Each path is a new rotation, seen through one point. The rows after it are directions, each followed by how far the rotation turns it, in deg/step (0 if it stays put).
Each turn is a multiple of 5 degrees from 10 to 175, or 0.
Each row of a path follows its step; steps can be skipped.
Rotation 1:
step 2: [  7  -4  34 -25   3  -2 -67  16 -15 -18  17 -51  -9   3   3   4   2  -8
   4 -17  22 -35  20 -80 -55 -10   6  32  28   9   0  19 -51   9  30 -33
   1 -22  32  30   7  52  -2  37 -80 -22 -40 -23  -8 -46]
step 3: [-23  21  15 -15  72  -7 -37 -27 -17   5 -21 -13  59  -7  37 -53  14 -26
   3  35 -14   8  56   2 -35  15   0 -78 -34   8   2 -23 -10  12  64  -8
  44  24  36   8 -10  -5  -8 -37 -23 -33 -18 -50 -26 -20]
step 5: [-12   0 -12 -48  35  15   1 -13   2   6  49 -40  44  19 -25 -18  27 -64
  16 -29 -13 -22  79 -17   6  24  34 -17 -20 -31  18   8 -44  31  22 -16
  32   9   5  -9 -51  71 -44 -32  50   7  19 -30   0  -9]
step 7: [ -3   6  18  -3  25 -19   4  12  60 -20 -42 -14  -2  38  -7 -10 -20 -47
   9 -25  -1  13  25 -49 -31  15  17 -60  24   4  -5  16   0  17  86  56
  46  -5 -14  20 -31  69 -35   3 -10  13 -23 -28 -20 -66]
step 11: [ 20  25  -9 -19  59 -10 -11 -19  31 -24 -10 -29   6  30 -23   8 -30  25
   2  -3 -19 -23  75 -48 -15 -30  14  29  36 -64 -10  31 -28  48  60 -23
  19 -43   9 -26  13  -1 -29  23 -31 -29  27   1   0 -69]
step 13: [  3  23   5 -42  64  -2   1  44 -15   4 -30   8  23 -18 -39 -24 -15 -34
 -18 -48  16  -9  48 -79 -20 -24 -11  22  -5 -16  48  15 -41  11  38  59
 -36 -40  15  30  51  -6  -9 -16 -32  15  22 -15 -49  -3]
step 14: [  -9  -33   10  -28   74   10  -11   -6    7  -21   22  -21   47   22
   -4    3  -11  -37  -39  -37    6  -13   24    6   13   -7  -14   11
  -36  -23  -10 -124  -32    9   58  -48    2   10    6   18  -33   29
  -19  -35   19    0   -6   22  -28   -9]
step 15: [-14   3 -25   6  17   0 -42  22  40  10  29  -7  70  46 -40 -19  25  -6
 -37  36  25 -12  31 -76  45 -17  18   9  14 -44 -23 -11 -72   1  32  38
 -25 -24 -37   3  49  14  12  36 -30 -29 -21 -23  -3  -4]
step 17: [-82  30 -32   3  42  -9 -57  32   3  47 -35  28  32  -9 -28 -26   2 -35
   8  -1 -10  19  49   2  18 -24 -33 -37  14  -7 -11  -8 -48  15  39 -27
 -19   7  12   0  18 -28 -39   7 -88 -21   6 -25 -33 -26]
step 21: [-30  21 -37 -20  15  18  -5   3  43   8   4 -21 -16   8 -61 -54  22 -73
  69  10  -3 -17  62 -29  17  16   8 -61  -1  -1 -50  16 -57 -19  16   6
   2 -10  29   4 -30  64 -32  -5   0  11 -17  -8 -30 -10]
Speeds:
[  2   7 -19  11  -1 -10   9  17  -1  -2 -14   6   0  10  11   1  -7   1
   1 -14   4  11   2  18 -14  -9  -3  -7   5  -5  -9 -10  -2   1  13  -2
   1  -6   0  15  -6 -15 -13   2   5  18   4  11 -16  -9] => 110
[ 16 -15  20  12  -4   1  -6  20  -2  -3   4 -15  14  -1  16  -5   1  21
  -3   1  -7 -11  -3  -3   8  -2  -6   9  -1  -6 -16  -2  -9   8   8  -4
   4   4 -13  -6  -9   6   8   6   3  14  -2 -10  -3 -11] => 85
[-19 -14  -2  -1  -7  20  10   2   8  10  -3  -7   7  -9   7  -4   5   1
   1   2 -11 -10  -2  12 -12   8   1 -11   1 -16   0  -4  -8 -10  -7   5
   7   5  -5  -1  11  -1   4  10  -1 -18  10   5 -28   6] => 160
[-14  -1   5   2  11  19   2   5 -12 -14  -1  -9   0   7  -6  20   3  11
   8  11  -3  -4   7   4 -12   2  25  -8   0   9   6 -15  11   7   1   5
 -12   4 -19   5  -6  -3   1  -4  -8  12   2   1   9   4] => 175
[  2   3   3   2   4   0  -1  -2  11 -30 -22  -3  -8  -2  -4  -4  -6   1
  20  -8  -7   1  -8 -11   9  11  -4  -2  -7  -6 -12  17   9   8  -7   0
  -1   3 -13  -5  -4   1  -9  -2  12  -7  15  15  -5   6] => 25
[ -7   6 -11  -9  -5   3  20   1  -3 -18  -1  -8  16  -2 -11   8 -17  14
 -12   2  -2  15  -5  -3  -8  -1 -13   4   3   7   1  16 -21   9 -10  -5
  -2   4  -1  -3  20   3   4   2 -11   6 -10  -1   1  -1] => 160
[  1   6  11   3  -8 -14  13 -12  10   4  -1 -13  12  -6 -13   5  -3   0
  11   1 -16  -1  -3  11  -4  12 -10 -18   3   4   0 -19  -6   2  12  -5
   1   7  12  -1 -14  12  -7 -10  12   4 -11  -2   6  16] => 160
